X = [[194, 184, 149, 126, 76, 179, 156, 145, 78, 246], [156, 94, 115, 239, 228, 249, 76, 218, 100, 64], [204, 131, 165, 187, 147, 145, 139, 98, 183, 61]]
X[0,0] = 194
X[2,4] = 147
X[1,4] = 228
X[2,6] = 139
X[0,7] = 145
X[2,9] = 61
X[:, 0] = [194, 156, 204]
X[1,0] = 156
X[2] = [204, 131, 165, 187, 147, 145, 139, 98, 183, 61]
X[0,8] = 78
X[2,7] = 98
X[1,7] = 218

B =
array([[ 0.04,  0.00, -0.19,  0.24,  0.13,  0.05, -0.13, -0.08,  0.23,
         0.20],
       [ 0.03,  0.16,  0.05,  0.02, -0.12, -0.02, -0.08,  0.02,  0.14,
         0.04],
       [ 0.07, -0.09, -0.08, -0.07, -0.08, -0.04,  0.00, -0.10,  0.10,
         0.20],
       [ 0.13, -0.01, -0.02, -0.01,  0.02, -0.08, -0.01, -0.01,  0.23,
         0.00],
       [ 0.05, -0.01,  0.15,  0.06,  0.03,  0.08, -0.14,  0.02,  0.10,
        -0.05],
       [ 0.02,  0.01,  0.07, -0.01, -0.03,  0.14,  0.12,  0.07,  0.09,
        -0.05],
       [-0.05, -0.01,  0.12,  0.14,  0.18,  0.06,  0.16,  0.12, -0.06,
         0.00],
       [ 0.08, -0.15,  0.06, -0.06,  0.05,  0.15,  0.12,  0.12, -0.09,
         0.07],
       [-0.03, -0.10,  0.08,  0.00, -0.04,  0.00,  0.14,  0.01,  0.13,
         0.06],
       [-0.11, -0.06,  0.06,  0.15,  0.05,  0.02,  0.10,  0.00, -0.04,
         0.03],
       [-0.07, -0.05,  0.16, -0.05,  0.12,  0.12, -0.04,  0.05, -0.06,
         0.06],
       [-0.05, -0.13,  0.01,  0.17,  0.20,  0.09,  0.11,  0.07, -0.05,
         0.11],
       [ 0.00, -0.19,  0.19,  0.03,  0.05,  0.13,  0.15,  0.15, -0.04,
         0.02],
       [-0.05, -0.05,  0.04,  0.06,  0.10,  0.02,  0.13,  0.02, -0.09,
         0.02]])
B[0,0]: 0.04
B[13,5]: 0.02
B[3]: [0.13, -0.01, -0.02, -0.01, 0.02, -0.08, -0.01, -0.01, 0.23, 0.00]
B[2,5]: -0.04
B[13]: [-0.05, -0.05, 0.04, 0.06, 0.10, 0.02, 0.13, 0.02, -0.09, 0.02]
B[1,3]: 0.02
B[11,9]: 0.11
B[5,3]: -0.01
B[12]: [0.00, -0.19, 0.19, 0.03, 0.05, 0.13, 0.15, 0.15, -0.04, 0.02]
B[8,5]: 0.00
B[7]: [0.08, -0.15, 0.06, -0.06, 0.05, 0.15, 0.12, 0.12, -0.09, 0.07]
B[1,4]: -0.12
B[6]: [-0.05, -0.01, 0.12, 0.14, 0.18, 0.06, 0.16, 0.12, -0.06, 0.00]
B[3,9]: 0.00
B[6,6]: 0.16
B[9,1]: -0.06
B[0,8]: 0.23
B[7,9]: 0.07
B[2,2]: -0.08
B[9,9]: 0.03
B[:, 9]: [0.20, 0.04, 0.20, 0.00, -0.05, -0.05, 0.00, 0.07, 0.06, 0.03, 0.06, 0.11, 0.02, 0.02]
B[:, 8]: [0.23, 0.14, 0.10, 0.23, 0.10, 0.09, -0.06, -0.09, 0.13, -0.04, -0.06, -0.05, -0.04, -0.09]
B[3,7]: -0.01
B[1,8]: 0.14
B[6,5]: 0.06
B[13,2]: 0.04
B[7,2]: 0.06
B[13,1]: -0.05
B[4,7]: 0.02
B[8,4]: -0.04
B[10,0]: -0.07
B[0,6]: -0.13
B[1,9]: 0.04
B[12,8]: -0.04
B[8,6]: 0.14
B[:, 6]: [-0.13, -0.08, 0.00, -0.01, -0.14, 0.12, 0.16, 0.12, 0.14, 0.10, -0.04, 0.11, 0.15, 0.13]
B[2,0]: 0.07
